0: (205, 916, 637, 404, 337, 750, 319, 549, 558, 590, 282, 498, 630, 901, 397, 718, 382, 782, 504, 688, 381)
1: (581, 461, 373, 700, 370, 570, 483, 870, 432, 554, 542, 493, 325, 621, 660, 498, 561, 650, 500, 529, 475)
2: (630, 131, 336, 626, 330, 420, 415, 489, 431, 407, 291, 415, 497, 319, 666, 443, 402, 458, 398, 623, 055)
3: (684, 864, 615, 556, 531, 743, 502, 672, 535, 575, 706, 432, 694, 759, 359, 584, 562, 583, 620, 462, 601)
4: (585, 340, 698, 481, 521, 468, 592, 343, 721, 412, 658, 648, 398, 258, 642, 284, 611, 628, 399, 542, 409)
5: (348, 520, 443, 455, 379, 411, 134, 272, 403, 417, 352, 614, 647, 568, 317, 440, 451, 602, 535, 391, 581)
6: (445, 500, 518, 460, 429, 523, 523, 560, 312, 452, 290, 492, 358, 429, 341, 489, 341, 238, 530, 374, 460)
7: (415, 326, 377, 413, 452, 325, 633, 548, 390, 394, 452, 360, 468, 274, 539, 222, 435, 551, 530, 382, 575)
8: (354, 582, 313, 440, 416, 464, 458, 521, 317, 635, 570, 308, 511, 675, 630, 387, 431, 729, 494, 656, 581)
9: (749, 565, 550, 499, 707, 578, 507, 436, 760, 513, 811, 528, 572, 522, 410, 603, 489, 621, 595, 416, 848)
10: (562, 437, 590, 695, 541, 623, 499, 759, 600, 517, 435, 571, 548, 409, 686, 468, 575, 620, 370, 669, 102)
11: (419, 411, 518, 436, 554, 349, 640, 522, 623, 415, 819, 360, 679, 493, 586, 181, 758, 621, 507, 227, 897)
12: (475, 341, 573, 477, 593, 589, 507, 502, 744, 660, 538, 638, 632, 479, 646, 427, 707, 728, 413, 504, 318)
13: (365, 658, 395, 670, 314, 740, 548, 645, 434, 585, 374, 621, 191, 930, 450, 666, 302, 753, 610, 677, 463)
14: (482, 350, 433, 385, 450, 488, 475, 244, 345, 371, 494, 495, 494, 288, 302, 395, 269, 357, 539, 457, 335)
15: (521, 883, 662, 789, 682, 732, 611, 751, 665, 685, 999, 590, 645, 862, 618, 759, 486, 864, 564, 526, 945)
16: (553, 509, 488, 531, 646, 389, 596, 298, 413, 500, 800, 196, 793, 325, 666, 388, 522, 427, 359, 404, 552)
17: (634, 652, 337, 386, 300, 552, 182, 633, 300, 567, 414, 562, 326, 485, 139, 696, 455, 338, 500, 493, 549)
18: (564, 608, 388, 586, 416, 877, 330, 519, 372, 644, 525, 644, 301, 828, 372, 691, 423, 671, 491, 656, 415)
19: (424, 493, 623, 124, 689, 304, 315, 270, 782, 292, 514, 611, 694, 340, 291, 475, 634, 389, 684, 325, 639)
20: (300, 592, 539, 423, 388, 361, 440, 321, 445, 416, 470, 437, 506, 478, 419, 342, 493, 689, 448, 436, 504)
21: (211, 855, 586, 547, 410, 674, 574, 800, 301, 545, 393, 354, 796, 729, 531, 486, 283, 843, 499, 449, 429)
22: (330, 529, 409, 487, 270, 299, 534, 370, 282, 440, 451, 231, 716, 405, 391, 249, 472, 622, 291, 277, 471)
23: (469, 485, 387, 673, 485, 473, 614, 525, 345, 462, 489, 254, 387, 532, 514, 565, 349, 561, 547, 406, 486)
24: (328, 495, 437, 361, 354, 357, 273, 384, 374, 469, 362, 599, 401, 373, 242, 404, 448, 496, 429, 364, 585)
25: (479, 555, 535, 655, 663, 668, 848, 794, 635, 659, 745, 717, 462, 764, 761, 643, 546, 771, 555, 473, 717)
26: (651, 541, 690, 385, 761, 485, 424, 464, 657, 388, 744, 523, 673, 391, 573, 419, 689, 374, 644, 458, 625)
27: (322, 375, 399, 248, 452, 318, 300, 375, 354, 413, 281, 498, 562, 303, 366, 359, 631, 416, 558, 275, 554)
28: (501, 378, 345, 387, 617, 593, 378, 328, 462, 571, 177, 558, 250, 463, 284, 619, 304, 330, 354, 483, 485)
29: (614, 237, 470, 622, 557, 384, 584, 404, 650, 416, 540, 334, 617, 363, 762, 339, 622, 421, 472, 710, 226)
30: (342, 646, 439, 423, 390, 391, 424, 325, 308, 556, 370, 418, 465, 428, 239, 577, 406, 421, 411, 385, 577)
31: (351, 225, 451, 402, 458, 405, 701, 460, 510, 463, 133, 464, 244, 297, 690, 323, 301, 351, 506, 493, 228)

(534, 381, 565, 248, 622, 383, 526, 359, 613, 439, 797, 428, 742, 372, 377, 376, 698, 455, 419, 263, 954) 11 26 19
(441, 276, 573, 552, 450, 553, 653, 559, 539, 449, 325, 553, 358, 427, 649, 386, 363, 425, 551, 563, 153) 31 2 10
(408, 544, 664, 414, 764, 625, 346, 556, 696, 497, 616, 688, 546, 504, 498, 443, 555, 480, 631, 404, 738) 26 9 19
(636, 628, 768, 258, 687, 398, 411, 284, 708, 443, 958, 382, 910, 389, 416, 389, 799, 254, 462, 454, 925) 26 19 9
(820, 429, 256, 581, 240, 418, 496, 598, 291, 638, 593, 433, 419, 381, 293, 644, 525, 431, 404, 505, 532) 17 23 1
(495, 691, 463, 284, 513, 487, 394, 245, 256, 440, 592, 460, 584, 570, 194, 449, 623, 400, 428, 225, 917) 30 24 5
(777, 550, 619, 635, 454, 758, 523, 821, 697, 670, 275, 782, 216, 481, 630, 688, 542, 365, 455, 562, 185) 10 1 18
(489, 266, 431, 585, 401, 445, 466, 349, 408, 400, 512, 331, 572, 403, 504, 383, 428, 294, 476, 489, 435) 14 7 23
(471, 320, 574, 667, 751, 358, 917, 633, 658, 281, 631, 220, 615, 273, 983, 367, 422, 694, 558, 602, 258) 29 10 4
(397, 419, 461, 593, 368, 361, 524, 529, 329, 409, 313, 481, 378, 296, 415, 437, 401, 464, 474, 326, 316) 6 7 14
(405, 574, 519, 258, 638, 482, 572, 569, 653, 546, 333, 557, 464, 573, 431, 440, 482, 423, 677, 348, 652) 6 20 24
(793, 345, 576, 536, 525, 355, 613, 583, 780, 442, 457, 564, 468, 110, 606, 517, 751, 420, 359, 418, 345) 4 29 12
(705, 699, 270, 888, 317, 692, 544, 984, 317, 905, 415, 569, 375, 703, 583, 857, 440, 688, 408, 590, 534) 1 13 18
(644, 590, 518, 521, 410, 612, 378, 708, 458, 554, 426, 573, 510, 577, 511, 598, 463, 443, 452, 635, 203) 10 1 18
(640, 297, 543, 542, 399, 557, 565, 268, 578, 468, 445, 451, 489, 555, 573, 479, 533, 359, 470, 725, 156) 29 2 10
(674, 426, 476, 753, 426, 521, 398, 456, 611, 590, 542, 489, 503, 534, 580, 751, 561, 449, 419, 744, 249) 10 29 1
(598, 385, 538, 571, 652, 280, 754, 487, 677, 482, 690, 285, 450, 348, 778, 419, 654, 405, 518, 593, 573) 29 16 4
